Look-ups in named tables: a row name and a column name give one cell, copied from the table.

Vid
|  | Luva | Dum | Bam | Romat |
|---|---|---|---|---|
| Sef | 42759 | 47589 | 33294 | 34610 |
| Zap | 74902 | 40567 | 76676 | 59155 |
| Kedil | 71185 | 21775 | 85873 | 40748 |
| Kib | 35706 | 62788 | 28921 | 69378 |

Kib, Romat => 69378
Zap, Luva => 74902
Sef, Luva => 42759
Sef, Bam => 33294
Zap, Bam => 76676
Sef, Dum => 47589
Kib, Dum => 62788
Sef, Romat => 34610
Zap, Dum => 40567
Kib, Bam => 28921
Kedil, Romat => 40748
Kedil, Luva => 71185
Row with the largest Romat: Kib

Vimufu =
columns: Sozun, Sateg, Pag, Zunam, Nog, Keb, Mis, Sepu, Zizo
Pumi: [1.9, 2.7, 6.6, 8.6, 4.8, 2.3, 1.9, 1.9, 1.8]
Numoz: [3.1, 7.4, 8.2, 4.1, 2.1, 1.7, 1.9, 1.8, 1.8]
Fugulaf: [1.8, 1.9, 2.3, 5.0, 8.8, 6.1, 2.7, 2.0, 1.9]
Vid: [1.8, 1.9, 1.8, 1.7, 1.9, 2.0, 3.9, 8.1, 7.6]

Nog of Numoz = 2.1
Keb of Pumi = 2.3
Sozun of Fugulaf = 1.8
Sozun of Pumi = 1.9
Sepu of Fugulaf = 2.0
Mis of Fugulaf = 2.7
Pag of Numoz = 8.2
Pag of Vid = 1.8
Which row has the largest Sozun? Numoz

Bok =
|  | Gil | Kan | Naz | Basizaz | Sumosi | Podug | Menuva | Bada |
|---|---|---|---|---|---|---|---|---|
| Pileno | 183 | 124 | 167 | 54 | 173 | 250 | 166 | 122 |
| Livurov | 156 | 153 | 223 | 115 | 209 | 54 | 197 | 104 |
| Divatut | 102 | 218 | 108 | 110 | 173 | 49 | 133 | 220 |
| Vidivo | 206 | 54 | 167 | 122 | 146 | 232 | 80 | 146 |
| Sas | 70 | 132 | 46 | 150 | 93 | 214 | 76 | 164 |
| Lemozi | 71 | 137 | 197 | 127 | 199 | 106 | 197 | 42 |
| Gif | 177 | 157 | 140 | 183 | 53 | 100 | 225 | 66 |

Livurov, Gil => 156
Pileno, Naz => 167
Sas, Basizaz => 150
Lemozi, Bada => 42
Livurov, Naz => 223
Lemozi, Sumosi => 199
Sas, Gil => 70
Sas, Podug => 214

Pab:
         Tezadu  Zosas  Pevi  Menipo  Zadat
Mekubot     104    109    97     138     99
Bon          71     45   190     139    212
Sedapig     131    100   100     105    206
Nika        133    103   143     106    174

Zosas of Nika = 103
Zadat of Mekubot = 99
Zosas of Sedapig = 100
Zosas of Mekubot = 109
Pevi of Nika = 143
Zosas of Bon = 45
Tezadu of Nika = 133
Zadat of Bon = 212

Rami
          Rof   Soz
Befes    6.40  5.65
Kiba     1.87  3.89
Zekotu   7.66  7.20
Fos      5.55  6.69
Moziv    4.48  6.80
Gif      7.42  4.89
Kozaz    6.23  7.55
Fod      9.34  7.68
Dok      8.78  7.25
Lukonob  5.66  6.53
Mosuti   0.76  3.34
Moz      6.64  6.12

Rof of Kiba is 1.87
Soz of Lukonob is 6.53
Soz of Fod is 7.68
Rof of Mosuti is 0.76
Soz of Befes is 5.65
Soz of Kozaz is 7.55
Soz of Mosuti is 3.34
Rof of Fos is 5.55
Soz of Kiba is 3.89
Soz of Zekotu is 7.20
Rof of Zekotu is 7.66
Rof of Kozaz is 6.23
Rof of Moziv is 4.48
Which row has the largest Soz? Fod

Rega =
	Bep	Kozo
Teru	-25.7	-12.3
Vuvuto	-19.6	-34.5
Nosu	-28.7	67.0
Mefa	-56.3	-71.9
Bir	-51.5	-55.0
Robu	-53.3	-71.9
Pugi	-83.1	-44.3
Guto	-67.1	-28.7
Lenumo	65.2	-67.3
Vanivog	-36.3	29.1
Betilak	-36.6	66.6
Silat	-54.0	-46.0
Vetope	-10.5	90.5

Mefa, Kozo => -71.9
Mefa, Bep => -56.3
Teru, Bep => -25.7
Betilak, Kozo => 66.6
Guto, Kozo => -28.7
Lenumo, Bep => 65.2
Vuvuto, Bep => -19.6
Robu, Bep => -53.3

Table Veb
columns: Kapu, Fekopeb, Mil, Kaz, Fekodu, Livokik, Pur
Sigif: [332, 459, 268, 379, 420, 348, 394]
Gipe: [572, 410, 591, 532, 348, 478, 473]
Dit: [502, 489, 504, 475, 371, 397, 465]
Zagif: [218, 284, 472, 207, 462, 555, 362]
Bem: [256, 52, 361, 241, 567, 556, 248]
Puzak: [561, 229, 647, 645, 145, 813, 498]
Zal: [504, 399, 557, 447, 408, 445, 440]
Purumum: [497, 468, 333, 484, 445, 278, 406]
Gitafov: [394, 319, 498, 380, 409, 517, 402]
Rala: [146, 385, 334, 129, 546, 384, 333]
Megera: [411, 549, 239, 404, 496, 175, 391]
Fabu: [482, 687, 415, 510, 293, 308, 530]

Fekodu of Bem is 567
Fekopeb of Megera is 549
Kaz of Megera is 404
Kapu of Puzak is 561
Fekopeb of Gipe is 410
Kaz of Zagif is 207
Kaz of Gipe is 532
Pur of Zal is 440
Row with the largest Fekodu: Bem

Tabibim =
columns: Gis, Posin, Seluk, Rigo
Tivur: [125, 114, 139, 126]
Devub: [128, 93, 63, 98]
Kasonor: [138, 229, 170, 139]
Mupor: [139, 216, 162, 140]
Pifalu: [144, 62, 148, 153]
Gov: [220, 133, 153, 8]
Kuf: [152, 82, 146, 170]
Lugurom: [144, 44, 143, 157]
Lir: [144, 65, 151, 146]
Rano: [99, 132, 139, 133]
Kat: [152, 30, 129, 199]

What is the Posin of Kat in Tabibim?
30
What is the Rigo of Kat in Tabibim?
199
What is the Seluk of Gov in Tabibim?
153
What is the Rigo of Tivur in Tabibim?
126
What is the Posin of Lugurom in Tabibim?
44
What is the Seluk of Mupor in Tabibim?
162
What is the Posin of Gov in Tabibim?
133
What is the Posin of Kuf in Tabibim?
82
What is the Rigo of Gov in Tabibim?
8
What is the Gis of Lir in Tabibim?
144
What is the Seluk of Pifalu in Tabibim?
148
What is the Gis of Kat in Tabibim?
152
What is the Gis of Lugurom in Tabibim?
144
What is the Rigo of Rano in Tabibim?
133
What is the Seluk of Lir in Tabibim?
151
What is the Rigo of Devub in Tabibim?
98
What is the Posin of Devub in Tabibim?
93
What is the Gis of Mupor in Tabibim?
139

